-25; 49; 20; -5; -4; -38; -18; 1; 76; 20; 20; -6; -22; 20; -21; -27; -20; -25; -31 : Bazel
-52; 18; 27; -2; -53; 2; -80; -40; -9; 51; 42; 72; -6; -3; 4; -20; -50; -46; -13 : sikip
4; -55; -106; -68; 9; 8; -27; -37; -7; -11; -26; -24; 4; -4; -18; -4; 5; -14; -18 : Zonab
15; 17; 30; 44; 39; 4; -27; -40; -39; 9; 10; -6; -28; -38; -13; 16; 37; 49; 49 : nesol
22; -11; 17; 12; -4; -24; 31; -3; -33; 21; 56; -2; 12; -12; 12; -10; -16; 30; 45 : Kaguv
-64; 21; 45; 27; -39; -20; -91; -26; 36; 54; 48; 84; 4; -13; -24; -16; -25; -55; -51 : pim
-22; 41; -3; -26; -13; -8; -16; 4; 44; -16; -29; -4; -4; -7; -55; -26; 31; 36; 9 : Zun
16; -35; -87; -47; 38; 6; 22; -24; -24; -79; -79; -89; -23; 5; -4; 14; 30; 17; 5 : mema
q: -22; 20; -21; -27; -20; -25; -31 : Bazel
places Bazel: -25 : 0 17
q: -16; 4; 44; -16 : Zun

16; -25; -23; -25; -25; -23; -25; -23 = gor
69; 27; 11; -25; 39; -24; 0; 8 = mema
-26; -9; 11; -17; 39; -24; -19; 5 = setad
38; 27; 16; 30; 39; 7; -5; 109 = pim
14; 27; 16; -10; 6; 31; -66; -66 = Kaguv
-17; 50; 16; -40; 39; 7; -19; 56 = Bazel
-17; 27; 31; -25; -33; 68; 3; -19 = suf
14; 51; 16; 30; -33; 0; -19; 8 = Zun
14; -9; 16; -25; 39; 71; -19; 8 = sikip
14; 27; 16; -47; 30; 3; 42; -23 = nesol
14; 27; 16; -25; 39; 7; -66; 81 = Zonab
howmany Kaguv: 30 : 0
q: 14; -9; 16; -25; 39 : sikip
places gor: -25 : 1 3 4 6

107; -3; -7; -9; -26 = Zonab
8; 13; -39; -4; -76 = gor
66; -71; 17; 57; -23 = Zun
-7; 32; -30; 7; 42 = setad
67; -43; -43; 15; 67 = Bazel
44; 0; 97; 32; 53 = pim
3; -67; 49; -16; -37 = nesol
43; 58; -36; -14; -12 = Kaguv
44; 0; 97; 32; -36 = Roru
-65; 48; -66; -21; -17 = sikip
-10; 24; -39; -25; -40 = mema
howmany Bazel: 67 : 2
q: -65; 48; -66 : sikip

-67; 65; -75; -1; 22; -4; -18; -35; -8; -75; -75; -39; 3; 32; 22; -106 = Zonab
22; -29; -45; -89; -15; -92; -45; 25; 26; -17; 36; -3; 5; 36; -62; 74 = nesol
-56; -4; -3; 48; 29; -82; 61; 44; -90; -6; -7; -31; -24; -10; 2; -97 = pim
-19; 62; 90; 35; -17; 90; 10; 36; -19; 62; 62; 10; -6; -30; -5; 104 = sikip
-76; -35; -19; 100; 13; -35; -68; 65; -75; -1; 22; -4; -18; -35; -18; -1 = Kaguv
12; -60; -41; 3; 49; 69; 18; -27; 2; 8; -67; 7; 105; -23; 63; -46 = gor
places sikip: 62 : 1 9 10
q: -68; 65; -75; -1; 22; -4; -18; -35 : Kaguv

-5; 31; -9; -47; -3; 31  sikip
-5; -79; -9; -8; -40; -57  gor
-47; -2; 52; 52; -7; 10  suf
4; -38; -39; -51; 4; -22  Bazel
0; -41; 55; 10; -1; -29  Zun
-40; -79; -9; -79; -40; -40  Roru
places suf: 52 : 2 3
q: -47; -3 : sikip
q: -9; -79; -40; -40 : Roru
places Roru: -40 : 0 4 5
q: 0; -41; 55 : Zun
howmany gor: -9 : 1

-2; 64; 64; -84; -18; -17; 44; -29; -68  gor
14; -19; -17; 52; -89; -20; -9; -18; 42  pim
34; 65; 88; -66; 34; 39; 34; -19; -19  Bazel
4; 32; -54; -8; -104; -14; -69; -40; 3  Roru
-65; 87; -62; 46; -74; 32; 28; 13; -46  suf
howmany Bazel: -19 : 2
howmany gor: 64 : 2

2; -7; 55; -8; -37; -22; -11; -58; -13; 18; 9; 14; 14; 11; -19; 17; 0; 6; 9; 62; 24; 27; -12; -19; -9; 1; 17; -33; -35; -38; -5; 62; -46; -2; 9; 17; -34 : Roru
-69; -31; 16; 24; -9; 43; -43; 31; -4; -1; -29; -29; -46; 19; 2; -32; -11; -6; 42; 1; 15; 45; 48; -20; 24; 19; 3; -18; -4; -40; -43; 5; -21; -12; -14; 9; -16 : mema
-35; 32; -19; 15; -28; 0; -32; -1; -37; -12; -4; 53; 1; 17; -20; 0; -34; 27; 12; 4; 45; 23; -15; -39; -2; -15; -32; 37; -2; 22; 74; -31; -10; 11; -2; 22; -28 : sikip
2; -7; 55; -8; -37; -22; -11; -58; -13; 18; 9; 14; 14; 11; -19; 17; 0; 6; 9; 62; 45; 27; -12; 22; -9; 1; 17; -33; -35; -38; -5; 62; -46; -2; 19; 17; -34 : Zun
2; -7; 55; -8; 2; -22; -11; -58; -13; 18; 18; 14; 14; 11; -19; 17; 0; 6; 9; 62; 24; 27; -12; -19; -9; 1; 17; -33; -35; -38; -5; 62; -46; -34; -10; 24; -34 : Zonab
-23; -35; -17; 84; -36; 15; 15; -67; -31; 16; 24; -9; 43; 80; 19; -35; 53; -22; 53; 11; 43; -35; -15; -40; 3; -15; -29; -35; -2; 25; 80; -35; -7; 16; 5; 18; -30 : gor
places Roru: 9 : 10 18 34
howmany gor: 14 : 0
places gor: -35 : 1 15 21 27 31
q: -67; -31; 16; 24; -9; 43 : gor

-84; -9; -36; -30; -40; -2; -16; -36; 0 -> Zun
11; -6; 11; -60; 11; -4; -66; -85; 0 -> nesol
-84; -9; -41; -30; -40; -2; -16; -83; -36 -> Kaguv
howmany Kaguv: -84 : 1
q: 11; -4 : nesol
howmany Zun: -41 : 0
howmany nesol: 10 : 0

-15; 4; -17; 18; 18; -21; -61; 4; -6; -20; 3; 7; 32; -1; -1; -87; 20; -70; -1; -19; -47; -34; 60; 6; 1; 1; -82; -19; -59; -38; 7  Roru
-15; -31; -17; 18; 18; -20; -61; 4; -6; -20; -22; -21; 32; -1; -9; -87; 20; -70; -1; -19; -31; -34; -34; 6; 1; -34; -31; -20; -20; -38; 7  nesol
-15; 4; -17; 18; 18; -21; -61; 4; -6; -20; 3; 7; 32; -1; -9; -87; 20; -70; -1; -19; -31; -34; 60; 6; 1; 1; -82; 16; -59; -38; 7  setad
places Roru: -21 : 5
places nesol: -20 : 5 9 27 28
howmany nesol: -20 : 4

10; -51; 12; 40; 21; -7; 27; -7; 16; -18; -3; -20; -63; 13 -> nesol
-12; -41; 5; -7; 82; -49; 24; -38; 1; 43; -3; 3; 27; 16 -> suf
-1; -5; -26; 23; 2; -68; -40; 44; 39; 5; 35; -32; -45; 26 -> Zonab
-46; -47; -23; -43; -27; -33; -6; 3; 15; -25; -13; -5; 17; 10 -> Roru
-2; 12; 8; -42; -13; -13; -53; -30; -9; -49; -22; 8; 29; 2 -> sikip
12; -2; 8; -42; 25; 25; -13; 22; -33; 9; 40; 0; -11; -2 -> mema
-1; -5; -26; 23; 2; -68; -40; 44; 39; -1; 35; -32; -45; 26 -> setad
-2; 12; 8; -42; -13; -13; -53; -21; -9; -49; -22; 8; 29; 2 -> gor
-69; -4; 3; -3; -4; -28; 39; -16; 3; 33; 1; 3; 8; 8 -> pim
places setad: -1 : 0 9
q: -2; 12; 8; -42; -13; -13; -53; -30; -9; -49; -22; 8; 29; 2 : sikip
q: -49; 24; -38; 1; 43; -3 : suf

-10; 4; -41; -39; 16; -62; -62; 19; -47; -47; 19; -47; -58 : Roru
31; -48; 1; -41; -39; 16; -62; -46; 28; -47; -38; -48; -58 : sikip
50; 41; 1; 48; 56; -26; 19; -55; -40; -63; 41; 41; -22 : pim
q: -48; 1; -41; -39; 16; -62 : sikip
places Roru: -47 : 8 9 11
places pim: 41 : 1 10 11
howmany pim: 2 : 0
howmany Roru: -47 : 3
howmany sikip: -61 : 0

-36; 3; 9; -63; 25 = Zun
77; -100; 87; -13; 6 = Kaguv
41; 42; 15; 42; 42 = nesol
58; -17; -11; -13; 58 = Zonab
9; 20; -2; 6; 5 = mema
places nesol: 42 : 1 3 4
howmany Zonab: 58 : 2

-2; 19; -1; 9; -8; -18; -8; 3; 11; 6; 9; -3; -10; 3; -2; 3; 12; 1; -11; 8; 7; -10; -12; 12; 3; -11; 7; -18; 3; 3; -1; 9; -2; 4; 4; 6; -10; 7; -4; -11; -2  suf
2; 12; -1; 7; -1; -6; -4; 8; 8; -21; 1; 13; -7; 26; -6; 0; 11; -9; 11; 21; 8; 3; -7; 7; 32; -7; -2; -7; 12; 14; 4; -7; -15; 5; 9; -16; 17; 6; 7; 8; 19  nesol
-6; 10; -20; 2; -16; -27; -12; -38; 8; 46; 19; -28; -11; -33; 0; 6; 6; 22; -33; -16; 2; -24; -7; 11; -48; -21; 10; -18; -19; -19; -11; -17; 17; 2; -10; 48; -46; 7; -10; -28; -30  sikip
-1; -19; 1; -12; 3; 13; 4; -15; -9; 20; -1; -12; 10; -28; 10; -2; -13; 12; -22; -27; -14; -3; 12; -6; -40; 12; 0; 9; -16; -14; -5; 9; 19; -4; -13; 15; -22; -9; -5; -6; -16  mema
1; -94; 28; -40; -10; 69; 34; 8; -44; 15; -36; -5; 47; -76; 29; -2; -50; 21; -33; -72; -49; 21; 62; -38; -92; 55; -21; 78; -33; -45; 3; 41; 50; -26; -36; 17; -17; -32; -1; 11; -33  pim
8; -67; 29; -31; 30; 65; -43; 23; -32; -9; -32; 8; 35; -37; 19; -5; -41; 7; -12; -45; -39; 27; 50; -31; 62; 6; -7; 1; 23; 27; 8; 7; -25; 2; 16; -43; 46; 4; 12; 24; 35  Bazel
8; -67; 29; -31; 30; 65; 32; 23; -32; -9; -32; 8; 35; -37; 19; -5; -41; 7; -12; -45; -39; 27; 50; -31; -42; 49; -23; 53; -17; -24; 7; 42; 31; -19; -21; -12; 10; -20; 3; 17; -11  Zonab
8; -67; 29; -31; 30; 65; 32; 23; -32; -9; -32; 8; 9; -21; -42; 47; 33; -5; 8; 52; -26; 67; 53; -44; 46; 72; -41; 76; 21; 17; 23; 54; -8; -25; 4; -88; 89; -22; 24; 70; 45  Roru
0; 63; 9; 32; -31; -70; -35; -27; 8; 13; 26; -11; -42; 33; -21; 8; -5; 0; 0; 52; 38; -32; -46; 36; 48; -47; 22; -55; 18; 27; 0; -43; -30; 26; 19; 7; -9; 25; 0; -21; 9  setad
howmany Bazel: 8 : 3
places setad: 8 : 8 15
howmany suf: -11 : 3
q: -42; 33; -21; 8; -5; 0; 0; 52 : setad
howmany setad: 0 : 5
places setad: 0 : 0 17 18 30 38

72; -26; -44; -26; 91; 76; -11; -45; 72; 37; 90; -26; 91; 91; 71; 91 : suf
-34; 58; -62; 59; 69; -38; 50; -65; -39; -34; -22; -55; -57; -45; -39; 58 : mema
-16; -22; -55; -59; -26; 76; -11; -45; 72; 37; -10; -37; -52; 109; -41; 91 : Roru
77; -21; -42; -37; -29; 69; -11; -44; 65; 46; 30; -33; -56; 104; 91; 92 : Bazel
-34; 58; -62; 79; 69; -38; 50; -65; -39; -31; -22; -55; -57; -45; -39; -43 : pim
77; -21; -42; -37; -29; 69; -11; -44; 65; 46; 11; 42; 63; 52; 25; 41 : gor
howmany suf: 72 : 2
howmany mema: 58 : 2
q: -34; -22; -55; -57 : mema
howmany suf: 91 : 4
howmany suf: 92 : 0

